One vector is turned by the same rotation once a step. Each row is the vector after some number of steps, and that number follows the row.
The counts run from 0 to 618.
|   8.6 |  -4.9 |   5.7 |  -2.7 |  13.9 |  -2.4 | -19.4 |  -4.1 |  13.8 |   2.7 |  28.7 |   1.7 |  -2.4 | -20.1 |  11.6 |  -1.8 |  -6.7 |  21.4 |  -3.5 |  31.5 | -24.2 |  29.9 |  -1.5 |  -1.6 |  -8.7 |  30.3 |  14.5 |  14.3 |  16.6 |  11.7 |   2.7 |   3.5 | -16.9 |   0.5 |   7.0 |   2.8 | => 290
|  19.4 | -12.6 |  -1.7 |  -3.1 |   0.2 |  -4.3 |   6.4 |  -0.4 |  -7.7 |  12.6 |  -3.8 | -18.2 |  -5.3 |  14.3 |  -7.4 | -16.0 |  13.7 |   4.0 |   2.0 |  -8.6 | -16.1 | -39.5 |  -9.1 | -36.6 |   0.0 |  -4.8 |   0.7 |  16.5 |  19.8 |  10.9 |   8.8 | -13.6 |  29.2 |   5.4 |   8.3 | -13.3 | => 399
|   2.6 | -14.4 |  -7.6 |  -1.9 |   9.2 |   1.5 | -11.2 | -27.5 |   7.8 |  23.8 |  13.5 | -14.1 |  -3.2 |  -2.6 |   8.5 | -33.1 |  -1.2 |  14.7 |  -7.2 |   4.2 | -25.3 |  -5.3 |   3.4 | -22.1 | -10.5 |  22.2 |   7.0 |  23.3 |  15.4 |  20.6 |  13.4 | -14.0 |   2.3 |   2.6 |   2.6 | -15.7 | => 286
|   4.7 |  -7.2 |  -8.3 |  21.4 | -24.0 |   5.5 |  19.2 |   3.7 |  17.1 |  18.7 |  -5.1 |  24.6 |  -7.7 |   3.4 |   2.6 |   4.3 |  27.8 |  26.7 |  -2.2 |  18.8 |   9.6 |   2.9 |   7.5 | -23.9 | -14.6 | -12.8 |   0.3 | -26.2 |  -1.4 |   1.8 |  10.1 |   8.1 |  26.4 | -14.8 |  -5.8 |  -1.1 | => 527
|  18.4 |  24.9 |   3.9 | -21.9 |   5.8 |   6.6 | -10.2 |  31.2 |   0.5 |  -2.7 |  11.4 |  -3.3 |  -2.8 |  10.8 |  -5.0 |  19.3 |  14.7 |  10.0 |   6.0 | -10.5 |  12.7 |   6.8 |  -6.4 |  20.3 | -29.6 |   8.1 | -11.4 |   0.4 |  19.2 |  -7.5 |   1.6 |  14.3 | -27.4 |   7.4 |  20.9 |  -1.0 | => 474
|  -4.2 |   5.7 |   0.2 |  -5.0 |   2.5 | -12.4 | -11.8 |  -4.8 | -14.4 |   5.0 |  -5.0 | -23.0 |  -4.3 |  -4.3 | -17.8 |  -4.7 |   8.1 | -24.4 |   1.5 | -25.0 |   1.4 | -22.8 | -22.8 |  -8.3 |  27.5 |  -7.7 | -15.0 |   3.8 | -22.9 |   1.8 | -10.7 | -26.3 |  14.7 | -11.3 |  21.9 |  -9.5 | => 377
|  10.1 |  26.8 |  -2.3 |  16.7 |   3.3 |   6.6 |   3.8 | -10.8 |  21.5 |  17.6 |  -4.2 |  20.3 |  -4.7 |  13.4 |  -1.2 |  11.7 |   1.9 |   4.5 |   7.2 |  16.0 |  16.8 |  38.4 |  20.5 |  11.5 | -24.6 |   1.0 |   0.6 | -14.6 |   0.9 | -11.5 |  -8.0 |  11.8 | -24.6 |  -3.3 |  -2.2 |   1.5 | => 481
|  31.4 |  -8.6 |  -2.5 | -22.5 |   0.3 |  -4.0 |   6.4 |  23.5 | -18.7 |   1.7 |  -3.0 | -14.1 |  -2.8 |  11.9 | -10.7 |  -4.6 |   5.6 |   5.8 |  -0.1 |  -3.2 | -10.7 | -39.4 | -17.4 | -25.5 |  -2.1 |   1.7 |  -7.0 |  19.0 |  20.9 |  11.6 |   0.7 |  -8.0 |   9.8 |   9.7 |  17.3 |  -5.2 | => 400
|   5.7 |   4.3 |  -3.7 |  29.4 |  -7.1 |   7.2 | -24.8 | -21.8 |  11.8 |  32.1 |  -6.4 |  -2.9 | -13.2 |   8.4 |  13.0 | -16.0 |  16.5 |   3.4 |   4.0 |  16.1 | -20.3 |   6.2 |   8.2 |  -9.4 | -22.8 |  15.4 |  11.7 |  11.3 |  -4.0 |  -5.5 | -12.3 | -25.0 | -18.0 | -19.3 |  -7.8 |  -2.3 | => 420
|  -7.2 |  22.0 |  -5.9 |  26.3 |   4.1 |  14.3 |   1.0 | -40.1 |  10.6 |  31.8 | -12.7 | -13.3 |  -8.1 |   8.7 |   2.8 | -15.3 |   0.1 | -19.9 |   4.8 | -15.4 |   9.4 |   6.8 |  12.3 |  -5.8 |  -7.4 |   2.0 |   0.7 |   3.9 |  -7.7 |  -2.9 |   1.4 | -21.1 |  -8.2 | -12.0 |   6.5 | -16.1 | => 488
| -15.1 | -12.6 |  12.4 |   4.7 |  -3.8 |  -5.8 |   8.6 | -12.2 |   7.0 | -24.6 |  -5.4 |  20.1 |  -5.2 | -27.8 |  26.4 |  13.6 |   5.9 |  14.6 |  -9.0 |  36.0 |  -3.0 |  28.1 |   6.4 |   6.8 |  11.7 |   2.1 |  15.0 |  -5.2 |  -9.6 | -10.8 |   7.4 |   5.7 |  -1.5 |  -0.5 |   1.4 |  20.1 | => 571
|  22.3 |  -6.0 |   0.4 | -23.8 |   8.0 | -21.9 |  26.7 |  10.5 | -13.6 | -22.7 | -12.4 |  10.5 |   6.7 |   9.4 | -30.8 |   0.7 |  -2.9 |   2.1 |   5.9 |   8.4 |  10.1 | -17.9 |  -2.5 |  -9.5 |  25.3 | -21.7 | -13.9 | -14.6 | -11.1 |   2.2 | -12.1 |   6.2 |  19.4 |   8.8 |   8.7 |   4.2 | => 389
|  -6.7 |  -5.8 |  -0.6 | -25.9 |  18.1 | -22.9 |  11.3 | -20.3 | -10.5 | -27.4 | -21.2 |  -4.8 |   4.6 |   2.1 |  -8.2 | -17.9 |  10.6 |  -5.4 |  -2.4 |  -3.6 |   8.7 |  -9.8 |   4.3 |  28.4 |  12.6 | -13.2 | -16.2 | -15.9 | -33.0 | -12.7 | -20.2 |  -9.6 | -11.0 |   3.9 |  -1.6 |   8.4 | => 46
|   8.9 | -20.7 | -14.0 |  -4.6 |   2.0 | -11.7 |  23.9 | -18.3 |  12.3 |  14.9 |   8.0 |   6.2 |   6.0 |   7.5 | -19.3 | -34.7 |   3.3 |  19.4 |   4.5 |   8.2 |   6.8 |  -3.3 |  20.1 | -19.0 |  -9.7 |  -3.5 | -15.6 | -12.5 |  -2.1 |  20.5 |   5.2 |   1.1 |  24.7 |   9.9 | -18.2 | -10.2 | => 275
|  -0.8 |  14.0 |  -0.1 |  -9.8 |   1.6 |  10.4 |  -8.2 |  -0.2 |   8.4 |  17.9 |   7.3 | -21.3 |  -8.9 |  16.4 |   1.2 |  -1.9 |  37.4 |  14.1 |  -5.5 | -32.5 |   2.5 | -13.1 |  -5.4 |   3.1 | -32.8 |   1.9 |  -7.3 |  -2.3 |  22.5 |   1.2 |  17.5 |   1.5 |   7.8 |   1.1 |  15.8 | -16.2 | => 472
|   5.7 |  -2.1 |  16.8 |   0.7 |  15.6 |  -4.0 |  11.0 | -17.6 |  21.4 |   3.9 |  15.0 |  12.1 |  -0.8 |  15.6 |  -3.1 |   4.7 |  -5.4 |  22.0 |  14.6 |  19.8 |   3.3 |  35.9 |  14.2 |  -6.5 | -20.3 |  -4.8 |  13.3 |  -8.2 |  29.7 |  -0.5 |  13.3 |  20.2 |  14.8 |  13.0 |  -0.8 |   3.6 | => 341
|  -4.8 |   3.0 | -20.8 | -21.8 |  24.9 |   4.9 |  18.0 | -39.1 |  -8.9 |  10.3 | -26.3 |  -1.0 |   8.5 |   2.1 |   0.2 | -18.3 |  -9.9 |  -6.1 | -16.9 |  -1.5 |   4.5 | -14.7 |   3.9 |  -1.3 |  11.2 |  -8.8 | -14.2 |  -6.6 | -10.4 |  14.6 |   9.7 |  24.7 | -11.6 |  -3.1 |  15.6 |   4.2 | => 231
|  12.0 |   0.5 | -10.4 |  19.5 |   3.7 |  -0.8 |  17.4 | -21.9 |  24.6 |   1.2 |  -1.5 |  17.5 |  -7.6 | -10.7 |   2.8 | -20.4 |  -4.6 |   8.1 |   2.8 |  29.8 |  10.6 |  32.0 |  26.1 |   8.8 |  -8.3 |  17.5 |   9.7 |  -3.7 | -12.2 |  -4.3 | -11.9 |  -4.2 | -21.7 |   3.4 | -13.2 |   4.4 | => 161
|  -6.7 |   5.1 |  -6.5 |  11.5 |  19.1 |   6.4 |  19.6 | -48.7 |  24.6 |  15.2 |  -1.6 |  12.7 |  -1.8 |  -5.8 |   7.9 |  -7.0 | -14.3 |   4.4 |  -9.0 |  20.4 |  -0.5 |  31.2 |  16.3 |  -3.4 |   0.8 |  -0.1 |   9.6 | -10.4 |   2.8 |   9.5 |  12.4 |  23.2 |  -1.4 |  -7.9 |   8.9 |   1.1 | => 229
|  -7.8 |   0.6 |   8.8 |  19.1 |   5.1 | -16.9 |  -7.1 | -25.6 |  30.9 |  -9.9 |  17.9 |   0.9 | -10.3 | -15.8 |   3.7 |  -7.3 |  15.5 |  10.5 |  -0.7 |  15.2 |  -2.2 |  30.1 |  10.8 |  20.6 |  -2.6 |   8.4 |  14.1 | -14.7 | -21.8 | -10.0 | -20.6 | -18.0 |  -5.5 | -12.0 |  -2.4 |  -2.3 | => 431
| -10.8 |  -2.1 |   6.7 |  -1.3 |  -2.9 |   3.2 | -34.9 |   6.0 | -30.8 |   1.9 | -18.4 |   5.8 |  -4.7 | -13.9 |  16.8 |  18.8 |   3.1 | -11.1 |  10.1 |  20.9 | -14.6 |  12.5 |  -8.1 |   4.5 |  11.5 |  12.9 |  -2.2 |  16.5 | -16.0 | -17.2 |  -6.1 | -19.8 | -32.4 |  -3.5 |  -0.3 |  18.1 | => 306
|   9.7 |  -1.4 | -14.3 |  18.6 |  -1.4 |  -3.4 |  18.2 | -23.7 |  33.3 |   8.1 |  12.3 |  17.5 |  -5.5 | -11.2 |  -0.9 | -23.0 |  -0.8 |  16.1 |  -1.2 |  28.3 |   7.6 |  32.3 |  29.1 |   3.0 | -14.2 |  17.6 |   1.4 |  -9.3 | -13.5 |   1.9 |  -9.3 |  -5.3 | -10.8 |  -0.3 | -15.4 |  -3.4 | => 549
|  10.8 |  -4.9 |  18.2 | -32.4 |   9.5 | -15.4 |  12.3 |  16.2 | -10.9 | -43.6 |  -1.5 | -14.6 |  -7.7 |  -7.8 |  -0.9 |  14.7 |  12.3 |   7.1 |  -0.9 |  -8.4 |   8.5 | -13.5 | -15.0 |  15.1 |  12.9 |  -0.1 |  -0.4 |   7.4 |  10.6 | -10.3 |   3.8 |  -6.8 |   9.3 |  19.2 |  18.3 |   3.0 | => 451
|  14.9 |   6.0 |  -6.7 |  14.0 |  -8.6 |   0.7 |  -1.5 |  10.8 |  34.4 |   6.9 |  36.4 |   9.6 |  -8.7 | -18.4 |  -6.7 |  -4.5 |   9.6 |  16.7 |   4.3 |  11.4 |   7.0 |  32.4 |  10.1 |  -0.6 | -22.1 |  28.0 |  -0.2 |   2.6 |   0.7 |   6.1 |  -6.4 |  -9.9 | -10.4 |  -0.9 |  -4.0 | -18.2 | => 543
| -13.8 |  -5.4 |   8.0 |  14.6 |   4.2 |   0.6 |   0.0 | -31.1 |  14.0 |  -7.7 |   8.8 | -19.3 | -15.4 | -24.6 |  27.4 |  -8.0 |   3.3 |   6.1 | -13.9 |   8.5 | -14.6 |  11.4 |   2.7 |  -1.6 |  13.1 |  25.0 |  21.6 |  19.7 |   3.4 |  -0.2 |  10.8 | -26.0 |   2.5 |  -5.2 |  12.2 |  -4.3 | => 173
| -11.7 |  -3.7 |  10.5 |  15.5 | -13.1 |   1.6 |   6.9 |   0.3 |  16.9 |   7.7 |   6.8 |  20.9 |  -2.6 |   4.2 |   0.0 |  11.1 |  21.1 |  16.5 |  17.4 |   8.1 |  22.9 |  38.8 |  19.2 |  -0.1 | -27.0 |  -8.3 |  -9.7 | -19.6 |   3.2 |  -8.4 |  19.2 |   4.8 |  19.9 |  12.2 | -16.6 |   2.3 | => 594
|  -0.1 |  -6.7 | -14.4 |  16.9 |   5.0 |  -1.1 |  22.3 | -43.2 |  22.4 |  10.9 |  -7.6 |   3.2 |  -5.1 |  -2.8 |   7.0 | -39.0 |   3.9 |   6.9 |  -6.2 |  15.2 |   3.0 |  11.0 |  27.1 |   2.0 |  -9.1 |   7.7 |   5.5 |  -5.1 | -14.6 |   4.2 |  -5.8 | -13.1 |  -7.1 |   2.3 | -18.8 |  -2.9 | => 162
| -29.7 |  -6.4 |  28.5 |  14.4 |  -6.0 | -13.2 | -27.8 |  -3.3 |  11.9 |  -6.4 |  21.7 |  -5.5 | -11.6 | -21.3 |  10.8 |  16.0 |  22.1 |   3.6 |   5.8 |   4.9 |  -5.1 |  29.5 |  -6.0 |   8.9 |   2.2 |   1.9 |   6.6 |  -2.1 | -13.0 |  -9.1 |   4.4 | -22.1 |  14.8 |  -3.4 |   3.3 |   0.4 | => 313
|  -9.0 |  -7.1 |   1.1 |   6.1 |   0.5 |  -2.2 | -21.4 | -15.9 | -10.7 |   7.2 | -20.6 |  20.2 |   0.4 |  -9.5 |  22.5 |   6.7 |   0.0 |   2.6 |   2.7 |  42.4 | -18.1 |  22.8 |   6.9 |   4.3 |   0.6 |   7.1 |   5.5 |  -2.4 | -15.7 | -13.3 |  -5.5 |   2.2 | -31.2 |  -9.1 |  -9.5 |  25.3 | => 301
| -14.2 |  -5.6 |  -2.3 | -19.4 |   0.2 |   0.1 | -30.0 |   0.2 | -38.2 |   0.2 | -28.1 |  -2.3 |   2.6 |  -5.8 |  12.7 |   1.2 |   7.0 | -12.8 |   0.5 |  10.7 | -17.1 | -16.8 | -11.4 |   7.1 |   7.3 |   7.2 | -16.6 |  12.4 | -22.3 | -11.9 |  -8.5 | -12.5 | -31.2 |  -1.9 |   2.1 |  15.8 | => 305
| -14.5 |   2.3 | -16.6 |  -1.0 |  12.1 |  13.7 |  -0.6 | -42.8 | -11.7 |  25.9 | -22.1 | -10.4 |   2.4 |  -4.7 |  15.3 | -10.7 |  -4.4 | -15.6 | -17.1 |  -5.5 | -13.0 | -21.2 |  -6.2 | -17.6 |  14.7 |  -6.0 |  -4.4 |   6.3 |  -5.3 |  13.6 |  19.7 |   2.9 |   0.3 | -14.2 |  24.8 |  -4.1 | => 236
| -20.0 | -17.9 |  -3.7 |   0.0 |  14.1 |  -6.0 |  -9.4 | -41.3 |  19.8 |   7.2 |   0.5 |   3.6 |  -2.7 |  -6.0 |  20.0 | -18.3 |  17.0 |  23.0 | -15.4 |  22.1 | -22.2 |   9.2 |   6.5 |   7.9 |  -7.9 |  -1.5 |   3.4 | -19.2 | -12.8 |   9.6 |   5.7 |  13.4 |  -0.6 | -13.6 |  -5.8 |  10.5 | => 297
|  -1.8 |   6.3 |   3.9 |  18.2 | -11.8 |   7.9 |   4.7 |   0.4 |  -4.4 |  16.5 |  -8.0 |  19.6 |   0.5 |  12.0 |  -5.4 |  10.9 |  -1.4 |  -3.8 |  30.0 |  15.8 |  26.5 |  38.4 |  26.9 |  -8.9 | -23.8 |  -0.2 |  -9.7 |  -2.9 |   9.4 | -12.2 |  13.3 |  -4.1 |  -2.9 |  16.9 | -18.3 |   3.2 | => 599
